(in the rows, 128 means zero)
Each run below is a few steps of one of 7 hidden systems, one row a step.
trace 1, J4, 9 rows:
[[ 86 123 133  64 162 112 169 173  92 145 112 108 127 141 133 145  96 152
  158 111]
 [127 161 147  80  94 107 112 117 137 136 128 115  88 105  74 132  88 181
  154 111]
 [140 119 182 120 106 109  95 143 181 156 165 160 110 115  98  94 126 121
  109  97]
 [115  96 185 128 153 116 142 206 140 161 109 154 126 156 130 116 121 104
  115 118]
 [116 139 140 105 156 110 129 188 113 147  73 133 103 118 102 134  93 142
  173 142]
 [127 137 141  80 132 107  64 134 141 154 116 152 115  79  96 111 100 151
  165 112]
 [115 100 180  87 113 121  85 137 140 170 117 176 138 132 116 103 118 133
  111  88]
 [110 107 157 107 114 114 144 173 121 167  79 180 110 166  96 110 121 126
  132 111]
 [117 135 117  90 143  93 138 178 132 166 104 166 104 116  75 100 116 126
  174 116]]
trace 2, J101:
[[102 172 106 110 163  92 188 213 135 131 157 131  39 115 101 124 118 135
  183 116]
 [127 167 171  66 181  91  81 169 129 168 136 125  84  71 123  98  80 124
  146  88]
 [170 164 212 123 126 115  85 137 116 167  60 102 115 135  92 108  66 119
  102 134]
 [184 158 146 201 116 132  95 160 143 120  82 110 119 149  92 115 112 116
  151 202]
 [142 114 103 163 159 141  53 165 135 108 114 133 156 107 149 134 132 132
  196 192]
 [103  82 114  93 124 145  62 118  96 131  80 155 178 131 145 144 121 168
  176 144]
 [114  81 108 107  65 128 118  96 100 145  98 183 139 182  96 107 138 147
  164 123]
 [132  77  98 133 117  95 157 126 114 151 153 174 128 166 105  68 152  79
  168 119]
 [132  96 103  99 183  83 182 142 109 162 126 123 161 112 110  91 125  67
  151 118]]
trace 3, J342 (9 x 20):
[[131 158 107 162  90 132 225  83 101 128  53 141  79 153  88 146 142 109
   61 121]
 [132 201  48 158 165 128 203 184 141 130 103 142 102 120 100 123 169  95
  126 146]
 [106 182 123  97 172 149 141 242 180 149 144 130 168 136 131 134 150 147
  109 119]
 [ 91 131 168 102  92 162 111 188 159 115 130 117 141 168 128 179 114 217
  133 138]
 [104  72 119 149  89 136 116 137 106  88 139 133 107 174 143 158 122 176
  209 170]
 [110  63 104 122 168 114 110 121  62 119 149 130 136 148 189 108 123  98
  196 137]
 [121 133 130  83 167 126  96  69  65 134 146  99 132 108 194 112 107 107
  115  87]
 [156 185 131 136 106 135 116  42 121 111 171  90  94 106 143 119 124 121
   72  98]
 [187 172 137 202 109 136 146 109 162 117 150 104 122 143 110 101 150  81
   72 147]]
trace 4, J678 (9 x 20):
[[ 88 168 101 153 144 135 200 161 105 118 146 172  16 154 170 129 168 103
   95  85]
 [106 214  79 109 139 149 145 137 148 132 191 161  85 117 158 109 185 123
   72  62]
 [115 179 134 102 121 168 103 154 189 126 219 128 159 139 166 122 170 155
   66  84]
 [115 132 143 138 131 166  96 191 178  98 221  98 169 167 181 141 151 164
  135 144]
 [115 111  91 153 160 155  88 158 120  79 195 101 153 144 207 141 148 140
  191 171]
 [109  96  86 126 149 150  68  75  69  90 167 121 138 124 219 134 139 131
  173 134]
 [109  80 140 117  98 137  81  36  68 102 177 131  99 150 202 122 124 135
  134  95]
 [125  90 166 156  81 119 141  61  98  99 211 120  53 170 175 110 126 111
  112  93]
 [129 130 141 175 125 115 192  95 130  88 231  96  43 130 171 128 143  93
   90  96]]
trace 5, J101:
[[162 122 187 163  96 131  79  97 150 115 127 112 114 113 118 136 105 135
  107 144]
 [145  96 144 193 117 144 108 109 127  92 117 120 116 127 151 153 130 119
  129 168]
 [111 104  92 152 134 145 118  99 103  92 118 136 117 114 165 161 143 138
  153 148]
 [103 121  87 107 113 136 117  75  96 118 130 155 117 118 151 135 145 142
  132 103]
 [125 128 115 116 107 127 140  74 105 139 145 149 118 144 136 101 149 109
   97  87]
 [144 140 117 142 137 122 174 105 120 134 152 113 132 144 132 103 146  83
   86 110]
 [138 165 108 133 158 131 172 129 141 122 148  84 149 111 131 136 137 110
   94 129]
 [128 171 125 117 136 149 129 133 162 117 142  94 150  97 126 158 132 156
   92 124]
 [121 144 159 134 103 159 102 136 167 113 144 123 133 127 142 160 135 168
   87 123]]
trace 6, J734:
[[124 138 145  92 154 112  55 132 108 146 114 144  98  88 137 112  97 135
  165 114]
 [138 119 179 113 121 116  74 123 133 164 105 169 112 118 118  94 113 112
  108  99]
 [151 119 172 152 114 113 142 126 124 155  72 143 114 145  94 108 115  93
   96 131]
 [157 143 111 144 148 110 169 125 108 145  77 112 142 132  91 110 120  86
  124 150]
 [143 150  79 107 153 126 140 127 127 148 108 118 192 118 102 107 140 111
  134 139]
 [122 120  94 106 115 144 111 142 155 141 121 151 199 137 104 122 156 148
  140 138]
 [103  83 106 134 104 138 120 159 140 124 119 172 148 157 120 137 151 151
  167 147]
 [ 89  91 110 118 135 122 139 159  98 128 112 171  96 150 141 133 134 133
  176 127]
 [ 96 135 122  81 139 109 138 141  92 150 114 160  76 131 129 116 115 133
  150  89]]
trace 7, J4 (9 x 20):
[[118 152 113 169 121 124 199  88 116 105  96 144  34  93 119 166 142 114
   78 110]
 [130 190  92 149 172 129 147 124 139 120 160 138  74  72 156 121 164  90
   82  97]
 [121 198 126 119 172 165 124 146 121 127 144  99 138 130 190 135 143 123
   64 104]
 [136 204 126 150 113 178 101 145 122 107 115  99 124 172 155 145 132 163
  104 150]
 [153 159 104 177 111 158  66 136 140 103 154 131 128 157 149 111 149 135
  156 166]
 [137  98 114 149 140 143  86 124 106 112 161 117 170 163 180 108 141 110
  160 155]
 [132  98 111 133 117 134 133  84  72 112 117  91 158 172 151 129 114 127
  157 154]
 [156 116  97 144  95 114 148  51 102 109 133  99 132 135 103 119 122 119
  146 145]
 [158 112 108 152 123 114 167  73 140 122 157 105 155 112 113 115 145  87
  101 129]]
trace 8, J80 (9 x 20):
[[154  89 206 104 176 106  76  95 118 160 132  97 170  82 163 100  89  76
   86  99]
 [146 128 190 146 126 122 124  58  83 115  73  83  80  95 142 163  75 122
   84 127]
 [153 154 104 187 112 139  88  53 117  93 131 144  62  86 150 130 147 110
  114 134]
 [149 161 114 158 149 152 108 110 152 139 124 160 147 101 152 108 176  80
   49 108]
 [125 153 149 154 119 164 170 131 141 125  83 121 140 146 136 167 145 130
   36 124]
 [112 129 108 177  86 168 147 116 140  82 139 134 109 154 148 176 162 160
  107 148]
 [112 110 101 141 121 162 110 129 157 109 182 149 171 143 172 132 181 134
  108 123]
 [106  99 158 103 122 153 137 123 141 132 149 113 186 151 161 149 139 144
   75 105]
 [110  93 163 128  92 142 140  88 123  97 162  97 121 147 156 167 116 165
  107 119]]
trace 9, J678 (9 x 20):
[[117 139 126 108 158 132 133 127  84 142  45 125 130 116 133 148 104 128
  121 130]
 [123 147 122  93  92 122 116 110 110 150  79 156 108 139  83 121 112 157
  142 115]
 [161 141 134 145  93 122 134 118 140 154  99 148 135 156  73  90 135 105
  109 133]
 [151 147 144 131 144 118 179 152 129 152  96  99 153 149  96 116 116  98
   97 137]
 [128 158 115  92 147 110 168 161 136 144 104  98 143 112  79 136 107 143
  145 135]
 [143 140 102 110 127 116 114 138 164 145  98 137 167  88  65 127 127 143
  153 147]
 [145 102 142 128 132 131 102 140 148 150  68 141 195 116  94 128 123 125
  126 156]
 [127  96 153 120 138 119 124 158 103 153  51 133 155 151 106 130  98 128
  153 155]
 [138 126 117 118 128 102 133 133  89 157  57 147 115 142  82 103 103 114
  171 144]]
trace 10, J80, 9 rows:
[[187 149 174  99 161 120  54 110 111 160 141  49 216 130 140  76  79 100
  120 137]
 [186 134 177 146 103 115 117  56  98 124  72  50 147 124  88 138  63 127
  116 168]
 [181 109  97 202 104 114 111  48 117 100 108 125 112  99 100 116 134  91
  151 175]
 [152 108  83 159 160 125 136  92 127 142  92 160 173  89 129 108 167  59
   95 135]
 [111 120 111 123 133 138 189 105 116 139  52 148 146 111 113 164 144 119
   71 117]
 [ 93 119  92 138  90 136 172 105 131 107 117 169  82 127 114 164 159 155
  121 117]
 [100 118  97 123 128 132 145 150 155 129 178 177 115 131 142 117 176 120
  121  96]
 [ 98 130 150  97 153 133 162 176 144 141 155 123 138 140 148 138 133 133
   97  97]
 [107 136 154 114 120 134 135 152 135 108 152  96 103 135 138 162 107 172
  138 128]]
trace 11, J342, 9 rows:
[[118  82 107 149 113 151  88 123 152 103 134 152 168 119 143 152 154 151
  152 157]
 [103  60 118 126 123 144 112 102 106 122 123 163 168 145 171 136 152 123
  128 123]
 [105 108  99 114 129 142 137  65  70 122 106 141 132 136 173 137 142 122
  107 104]
 [126 169  74 131 131 144 155  71  94 114 145 122 111 129 161 123 158 109
   91 102]
 [145 193 104 152 135 155 161 123 134 122 158 103 137 152 149 115 162 102
   65 117]
 [149 189 131 164 129 169 148 162 152 118 110  91 160 162 133 146 144 132
   70 155]
 [131 154 111 167 125 173 117 176 160 102  94 114 172 148 128 174 147 163
  127 187]
 [101  92  96 143 131 168  94 168 147 104 117 147 191 142 156 167 158 167
  163 173]
 [ 80  61 104 108 123 164  94 114 100 109 129 155 183 152 191 158 152 160
  150 130]]
trace 12, J433:
[[141 106 153 142 122 158  63 167 138 126 115 112 199 173 146 129 120 148
  155 179]
 [116  87  83 147 143 125 102 143 122  95 126 132 134 107 135 152 130 147
  215 178]
 [ 89  61 111  93 170 102 135 117 107 128 148 152 122  78 160 135 131 113
  160 101]
 [ 97  69 159  86 113 118 156  86  82 143 107 135 134 151 140 139 109 133
  110  90]
 [127 122 125 129  66 113 188  89 104 128 109 130  88 172  79 127 118 140
  131 122]
 [152 163 129 143 118  95 189 143 154 143 155 124  83 133  74  95 130  98
  116 116]
 [159 167 179 135 150 123 139 184 177 156 131 100 149 126  99 111 118 106
   83 130]
 [147 156 154 149 133 152  80 180 178 126  88 116 164 110 107 155 119 158
  122 172]
 [116 126 106 145 152 145  57 162 149 114 101 171 119  76 143 151 142 149
  167 157]]
trace 13, J734:
[[105 100 121 128 126 147 156 184 190 128 158 152 182 140 123 144 172 140
  107 128]
 [ 90 112 120 141 131 151 152 194 142 103 108 136 125 151 137 179 138 170
  156 160]
 [ 99 142 101 118 155 130 101 169 104 114 130 144  77 120 155 138 123 152
  194 138]
 [104 144 147  87 142 122  77 148 109 152 146 162  83 125 159  98 117 132
  141  84]
 [133 143 195 112 102 117 113 134 127 160 113 145  88 154 111 103 100 128
   95  93]
 [167 142 171 150 119 101 160 135 126 146 102 102 104 145  78 103  95  98
  119 140]
 [166 142 124 128 167 102 158 136 124 148 113  78 171 115  96 101 108  85
  132 150]
 [142 128 105 101 151 134 113 132 144 145 108 103 227 111 109 128 128 132
  131 150]
 [122  93 102 126 109 149  83 134 153 123 104 158 194 127 112 142 146 161
  160 161]]
trace 14, J433, 9 rows:
[[105 118  97  72 173 135 134 137  89 142  87 102 205 127 144 145 115 141
  149 134]
 [ 94  98  85  71  89 126 131  95 127 133 124 156 159 124  94 143 138 180
  161 113]
 [106  84 130 112  90 109 144 134 133 145 166 185 100 166 110  93 148 125
  151  95]
 [133 112 171 131 131 105 171 175 109 150 137 114 106 192 119  96 105 101
  140 124]
 [148 151 148 120 139 104 167 164 139 134 111  71 132 126  75 137  87 140
  149 156]
 [138 138 144 112 131 109 112 153 188 138 122 132 132  64  71 142 113 151
  135 133]
 [123 104 172 132 133 130  64 164 162 146  97 183 122  97 125 128 128 133
  123 124]
 [118 111 141 140 146 133  85 152  88 137  57 166 104 138 151 129 113 122
  155 145]
 [115 134  87  97 157 111 132 115  66 142  73 143 105 114 126 123 113 120
  170 123]]

Which system made each run below?
trace 15 (2 x 20):
[[153 138 137 104 109 114 100 120 175 166 142 151 163 111  77  85 138 119
  110 106]
 [143  98 182 152 125 106 175 153 136 144 101 119 120 152  98 124 108 100
  107 138]]
  J80
trace 16:
[[153 158  87 122 129 145 122  53 131 106 172  71 187 101 145 133 142 129
   96 128]
 [141 111 110 159  88 158 106  70 165 100 192 126 176 130 149 132 174 131
   91 130]]
  J433
trace 17:
[[ 96 104 190 102  70 142 147 193 139 168  93 178 136 229  99 121 127 164
  107 107]
 [117 104 146 152 125 101 176 226 128 134 162 151  75 209 113  92 129 109
  193 143]]
  J101
trace 18 (2 x 20):
[[134  80 163 174  85 151 104 109 154 111 148 150 142 161 150 134 153 127
   93 135]
 [132 112 118 199 134 143 153 139 112  91 130 116  99 157 164 145 144 105
  137 168]]
  J433
trace 19:
[[116  88 156 123 131 122  50 117 131 106 159 139  95  84 161 143 108 155
  174 128]
 [139  95 159 181 117 137  63  99 116 104 134 155  80 121 172 126 130 113
  135 139]]
  J678
trace 20 (2 x 20):
[[142 162 132 154  88 122 143 131 176 117 154 133  79 116  80 133 136 148
  121 131]
 [131 111 162 157 160 126  92 151 158 119 165 138 106  93 164 126 135 105
  116 123]]
  J101
trace 21:
[[ 83  73  69 152 134 151 124 149  76  89 124 159 120 174 189 151 155 142
  206 164]
 [ 64 120  91  71 133 133 108 104  50 124 140 171  67 144 190 129 131 156
  172  80]]
  J734
trace 22:
[[128 159 146 152 113 158  95 129 109 125 113 150  93 168 164 121 138 128
   97 119]
 [148 163 138 155 109 135 129 111  95 124 130 115  87 176 141 104 124 114
  114 126]]
  J734
trace 23:
[[190 118 154 165 106  98 116  46 166 142 123 127 131  62  73  99 126  74
   75 121]
 [157  98 151 207 150 117 178 111 144 121  82 135 109  89 120 144 139  57
   65 145]]
  J80
trace 24 (2 x 20):
[[134 101 105 163 145 109 135 108 156  96 141 128 102  51 117 157 137 120
  150 151]
 [121 102 128 133 164 128  99 145 164 136 105 170 146  61 133 142 148 114
  114 125]]
  J80
trace 25:
[[121 113 149 109 200 110  75 103  65 153  96 157  86  74 191 102 108  71
  121  89]
 [134 131 125  87 119 131 117  39  38 155  45 113 153 147 135 117  95 121
  104 111]]
  J433
trace 26:
[[134  82 219 113 137 127  93 133 123 143  86  95 165 126 139 148  76 137
  106 135]
 [136 109 117 155  92 126 109  93 116 106  63 139  99 103  90 166 109 161
  167 169]]
  J433
trace 27 (2 x 20):
[[120 158  99 152 129 156 115 115 132 105 147 147 101 119 165 140 163 130
  101 117]
 [111 143 125 123 138 157 115 109 107 119 146 128 125 140 190 134 146 126
   89 101]]
  J101
trace 28:
[[136  95 134 126  99 115 139 153 164 114 150  99 165 144  77 142 111 164
  182 170]
 [116  62 144 117 120 101 114 146 164 124 156 139 136  97 102 141 116 151
  184 141]]
  J101
trace 29 (2 x 20):
[[155 128 118 156  85 135 114 117 133 119  86 120 151 151  80 133 120 149
  159 180]
 [149 113 107 153 128 129 156 103  99 130  63 116 166 145 106 131 125 104
  129 166]]
  J678
trace 30, 2 rows:
[[161 126 114 130 183  92  97 127 129 133 122  99 144  56 112 111 101  94
  176 156]
 [138 111 162  95 146 110  82 119 178 148 155 132 160  56 112 121 118 127
  111 103]]
  J342
